In the rows, zero is written as 128.
One turn sends every row of this set to another row. A few are shown first. Where does it send the rows asked after them?
Tev: [125 151 125 122 139  95 103 101 126 121 123 122 129 122 125 157 128 135
 133 149 145  78 134 172 114 104 141 124 119 123]
soso: [118 115 127 155 136 119 131 105 122 124 133 131 134 135 107 115 151 147
 150 160  98 146 148 141 151 124 126 166 130  95]
bona: [122 100 134 138 117 127 125 125 111 128 111 147 110  99 124 132 137 163
 144 144 131 147 157 121 157 115 146 112  96 121]
pinad: [109 129 132 142 115 124 103 105 126 138 139 120 125 139 105 124 165 127
 132 129  93 137 156 151 133 127 136 165 123  73]
renif: [146 103 136 146 116 152 125 117 114 122 131 131 125 103 121 120 142 144
 143 168 144 109 107 153 136 115 138  99 105 136]
vuzut: [149 143 130 124 126 148 105 155 156 143 122 138 118 182 127 133 100 100
 105 120 139 106 142 114 133 146 112 133 141 115]
ranas: [ 94 134 140 125 117 114 121 138 103 118 110 119  97  87 145 138 148 130
 122 104 141 139 145 124 127  97 148 114 104 128]
gep: [135 136 153 108  93 154 121 154 129 154 145 150 112 160 164 141 153  99
 129 128 133 127  97 145 143 129 136 124 129 118]
zoz: [ 97 145 106 154 127 124  95 118 127 120 158 144 124 143 133 129 145 128
  73 113 117 151 132 134 128 140 152 138 126 144]
zituf: [130 116 124 147 156 119 123 106 123 137 161 147 121 113 132 124 153 148
 100 135 104 134 102 142 120 146 153 108 130 147]
zif: [111 149 144 157 147 130 133 147 126 141 113 147 134 166 145 131 128 144
 118 100 176 132 153 125 148 125  92 132 126 117]
Rozev: [113 167 139 132 154 122 151 137 131 166 105 111 127 171 135 115 135 145
  99 121 137 130 119 132 123 125 108 131 102  86]
bogum: [130  88 116 119 117 149 136 121 135 171 139 110 141 173 119 130 113 140
 148 136 123 124 106 126 113 140 109 158 121 121]
gef: [110 133 143 129 106 121 114 134  98 124 103 122 107  94 136 136 152 143
 135 117 144 155 166 129 135  99 143 119  96 127]
pamov: [133 119 131 167 135 142 139 106 118 112 119 136 130 129  98  95 143 149
 149 156 121 150 142 147 150 128 106 146 137 130]
Nim: [103 122 134 132 108 118 105 121 129 132 147 110 126 133 111 131 155 115
 129 130 101 120 145 142 136 118 150 158 116  64]
Bel: [138 126 154 127 124 138 103 143 136 148 125 172 126 171 143 156 120 114
 139 113 157 100 141 142 152 138 116 132 143 113]
Kuge: [131 119 117 123 102 105 109 150 141 112 138 118 124 137 130 158 107  94
 140 106 146 128 173 124 107 132 114 149 143 129]
zuko: [140 140 140 126  96 166 122 170 135 131 151 117 114 162 145 119 138  88
 121 118 136 130 127 109 133 129 112 137 136 105]
Fedub: [115 159 113 125 153  91 104 109 126 121 114 128 118 129 123 157 118 126
 113 144 132  81 129 160 104 107 141 136 130 123]
tif: [121 101 121  97 139 134 146 123 137 159 101 118 114 149 130 141 100 154
 168 129 134 106 110 123 111 127 100 136 123 132]
ginem: [140  95 137 138 121 144 115 114 116 130 113 150 122 112  99 114 130 158
 151 150 121 126 155 137 166 138 135 112 113 118]
nole: [136 125 127 139 107  88 127 139 123 121 110 134 119 123 102 140 120  81
 118 126 132 156 159 156 120 123 126 154 145 135]
Perin: [138 166 148  89 120 116 163 153 120 159 116 121 108 146 146 118 146 109
 124 127 122 139 102 147 121 126 116 119 130 110]
suvon: [108 147 127 103 114 127 124 149 129 117 129  89  93 114 163 141 137 111
 130 108 122 138 132 110  87 107 131 134 115 137]
fofu: [110  94 128 114 110 149 157 136 122 149 140 108 125 135 146 118 131 152
 168 109 139 151 112 106 130 130 100 139 124 143]
Dunav: [ 99 138  98 146 120 127  98 137 148 119 145 112 129 160 144 141 115 135
  93 105 138 146 163 106 107 135 124 150 112 128]
rukek: [141 128 131 146 116  93 132 121 133 123 103 134 112 125 105 135 129  84
 113 129 128 161 148 168 107 127 123 147 147 150]
pubur: [144 124 136 130 151 128 138 104 121 125 143 130 122 101 119 102 148 147
 131 143 109 115 100 153 127 146 132  99 136 148]
Sot: [119 166 140 121 141 156 125 150 148 138 114  95 114 164 153 120 124 124
 104 125 143 103 118 103 120 110 122 127 106  97]
Defib: [103 110 100 129 123 163 135 119 132 153 150 126 119 165 147 132 126 168
 140 128 134 123  96 115 113 133 106 139 117 143]
sas: [139 112 136 159 157 145 136 101 131 136  99 130 123 128 103  98 132 141
 108 155 107 149 112 150 122 139 130 130 117 153]
Kolu: [125 175 128 130 145 139 127 157 140 117 127 124 113 159 149 120 116 123
 112 102 160 115 138 106 132 126  95 120 143 133]
Mizat: [146 154 151  85 126 137 135 167 132 145 118 104 109 139 141 117 122 102
 136 110 126 112 134 109 130 127 116 119 135  96]
Sugen: [137 106 105 108 126 129 149 140 116 158 129 135 120 149 130 132 101 145
 151 116 138 140 120 121 113 145  92 130 143 165]
pudu: [140 115 120 142 134 111 128 110 117 124 135 141 122 104 124 153 134 144
 145 173 141  89 116 158 121 104 137 108 118 127]
ded: [116 114 130 107 100 133  92 137 150 134 156 100 115 138 140 154 135 102
 133 112 105 111 139 119 103 130 148 147 120  96]
Tis: [105 141 121 148 126 120  99 102 138 127 159 140 119 129 142 134 154 139
  78 112 120 146 118 147 126 145 156 116 123 150]
Fumo: [111 168 102 107 146 101 115 128 145 124 119  92 113 149 138 142 106 132
 117 124 115 112 147 125  81 120 119 150 122 117]
digu: [146 110 137 163 149 112 147 118 123 133 101 134 124 123 108 124 133 116
 115 154 113 170 127 152 113 126 134 149 134 158]

zif goes to gep
nole goes to ranas
pamov goes to renif
Now find these:
Kolu goes to zuko
suvon goes to Dunav
digu goes to bona
tif goes to Sugen
Tis goes to pinad

One turn sends every row of this set to another row. A few are shown first. Where does it send the rows asked after them?
fula: [ 89 138 100 107 145  55  87 129 150 116 128 129 150 168 130 145 115 114
 140 156 115  97 163 175 111 145 175 109  89 127 120 185 123 130  76 128
 140 122 177 141 136 101 135  85 161 123 134 125  96 133  97 106]
poku: [121 156 125 125 123  53 101 148 162 131 132 151 102 150 124 102 135  98
 116 144 133 112 155 147 104 113 171  61 109  95 122 141 124 144 108 123
 133 118 148 125 181 132 131 118 160 180 145 132 112 118  71 136]
konag: [ 98 154 101  76 133  71  99 138 157 120 152 125 147 165 128 121 175 144
 168 170 107 126 162 162 153 169 135 106 105 125 117 166 143 142  58 112
 115 136 136 122 100 123 118  93 127 151 145 116 107 152 143 105]
zod: [108 148 110  79 120  25 104 161 147 118 133 135 121 149 128 116 149 130
 146 161  94 110 148 104  93 102 165 102 113  86 137 159 126 147  88 122
 127 103 150 112 117 114 123 123 151 191 137 131  85 122 159 121]
pasob: [145 105 106  81 127  95  99 180 160 111 148 154 141 149 125  98 130 102
 141 145 116 130 158 141 110 145 119  71 127 109 123 152 147 138  99  97
 105 142 136 115 115 130 111 153 158 178 201 116 115 133 129 140]
Viron: [ 87 151 111 107 124  78  86  94 158 133 156  99 123 124 143 106 147  88
 142 170 102 105 151 124 129 143 183 102 103 157 115 165 120 132 112 125
 124 104 162 109 133 102 136 134 149 154 149 139  97 124 113  62]
fuma: [134 132 141 103  96  96  84 159 174 119 149 114 105 130 143 124 145  97
 143 155  90 113 116 128 129 123 131 103 139 131 117 145 123 139 117 114
 114 143 188  92 172 127 120 153 168 179 154 138 118  99 126 139]
fiva: [134 138 106 147 117  67  99 129 159  86 124 139 113 104 134 106 144 125
 146 192 117 100 149 107 136 139 114 125 129 118  89 159 113 150  85  83
 110 180 132 108 112 139 147 131 159 192 131 119 135 117  97 150]
lisu: [113 155 127  96 127  72  73 159 167 138 199  99 147 110 169 126 132 105
 132 174 119 117 153 158 100 138 171  98  86 118 133 159 134 161 103 109
  93 166 162  97 115 102 125  85 146 177 145  89 101 113 101 119]
tik: [ 84 146 134 125 113  62  64 129 160 134 114  97 139 109 126 122 146  99
 165 160  91 129 129 161 116 140 156 136  86 100 123 126 117 169 118 131
 130 134 139  86 154 134 142 118 172 171 168 128 126 151 145 102]
sud: [102 114 136 130 111  76  79 126 172 125 146 113 142 114 117 113 160  94
 116 143 121 139 146 145 113 177 155  78  97 157 109 147 138 146 100 146
 112 133 147 108 127 134 119 131 132 120 198 133 114 156 102 124]
solum: [112 100 120 120 126  87  81 122 159 124 145 123 131 132 138 120 163 140
 155 168 103 109 159 171 190 118 154  92 118 118  74 162 130 149  94 123
 123 206 138 112 119 114 123 140 153 173 149 120  93 125 124 121]
fumi: [ 89 114  85 123 134  35  72 141 139  85 118 138 125 142 125 105 139 148
 127 165  85 115 151 149 135 141 133 127 130 108 104 183 137 152  93 120
 135 138 135 154 115 102 116 136 165 138 177 116  99 148 150 126]
mumu: [119 107 109 106 150  76  60 150 152 149 135 137 144 115 114 111 144  76
 155 179 124 107 189 157 133 109 166 102 122 126  98 142 149 164  94 122
 123 159 145 110 151 154 168 120 164 140 201 124 111 130 122 133]
Reka: [120 112 127  86 130  76  84 165 153 104 131 148 133 139 128 135 122 128
 159 135 146 136 165 168 128 131 141  94 123 101 141 159  97 132  96 121
 130 163 163 128 116  86 123 126 146 205 115 131  89 116 132 151]
Tiron: [ 76 155 115 126 149  62  99 133 149 114 107 137 118 134 141  71 134  98
 155 162 139 122 178 171 106 137 184 136 117 113 120 162 121 144 119 112
 151 161 135 134 136  93 113 134 157 158 132 118 135 144 116  95]
sune: [111 112  97 132 142  57  87 133 147  87 125 136 143 131 160 100 102  84
 184 171 104 129 163 129  98 126 134 126  90 109 131 152 113 143  83  99
 134 167 161 111 113 109 155 108 188 204 135 109 129 125  82 126]
ledeb: [118 111 115 165 118  54  79 131 135 106 130 124 138 118 138 132 140  91
 132 163 108 110 180  94 108 102 145 104 109 107  96 141 134 152  93 116
 135 172 139  97 105 128 131 116 146 178 167 113 121 124  76 180]
Gule: [145 105 106  97 116  92  87 114 176 113 154 155 141 111 122 115 117 124
 106 191 114  94 102 142 120 142 177  84  98 121 102 143 114 166  60 123
 118 113 150 117 113 102 152  98 147 149 158 126  98 123 142 136]
mili: [118 114 128 160 140  86  98 109 141  97 130 123 132 109 141 127 136  84
 161 191 110 122 164  98 114 110 136 108 104  86 135 130 125 169  68 121
 130 133 142  92 107 109 159 125 156 195 153 146 111 141 111 121]
gur: [113 131 108  85 121  86  66 151 169 124 130 123 142 116 120 114 148 113
 173 156 137 109 161 153 147 171 153 101 126 191  99 152 124 116  94 112
 133 166 154 112 110 113 142 131 130 129 141 124 122 118 135 155]
vaki: [126 133  99 146 115  78  95 145 159  94 114 138 139 157 155 104 130 115
 154 177 103 130 158 128 101 116  90 137 133  87 107 151 118 148  61 114
 122 163 146 116 102 121 115  97 163 165 159 114 150 147 103 128]
liv: [118 169 107 112 122 116  78 138 156 120 133 121 151 143 140 110 103  94
 127 164 128 105 155 158 123 128 143 102 118 107 160 155 131 159  87 114
 120  93 137 118 114 102 143 110 137 119 147 110 153 104 140 147]
tun: [112 143 105 121 125  61 119 119 169 112 157 138 134 103 132  94 148 155
 149 162 103 122 107 156 108 167 156 104  82 125 152 162 143 157  91  99
 113 138 174 102 122 109 114 134 160 144 121  88 116 118 120 157]
Lum: [119 127  71  93 108  77  70 133 165 118 158 108 128 120 152  90 155 108
  99 160 126 145 162 132 134 108 160  81 136 122 128 139 147 136  84 135
 133 153 166 126 115  79 112 109 122 139 131 101 128 103 105 134]

mumu goes to Tiron
vaki goes to ledeb
Now find these:
pasob goes to poku
Viron goes to konag
Lum goes to lisu

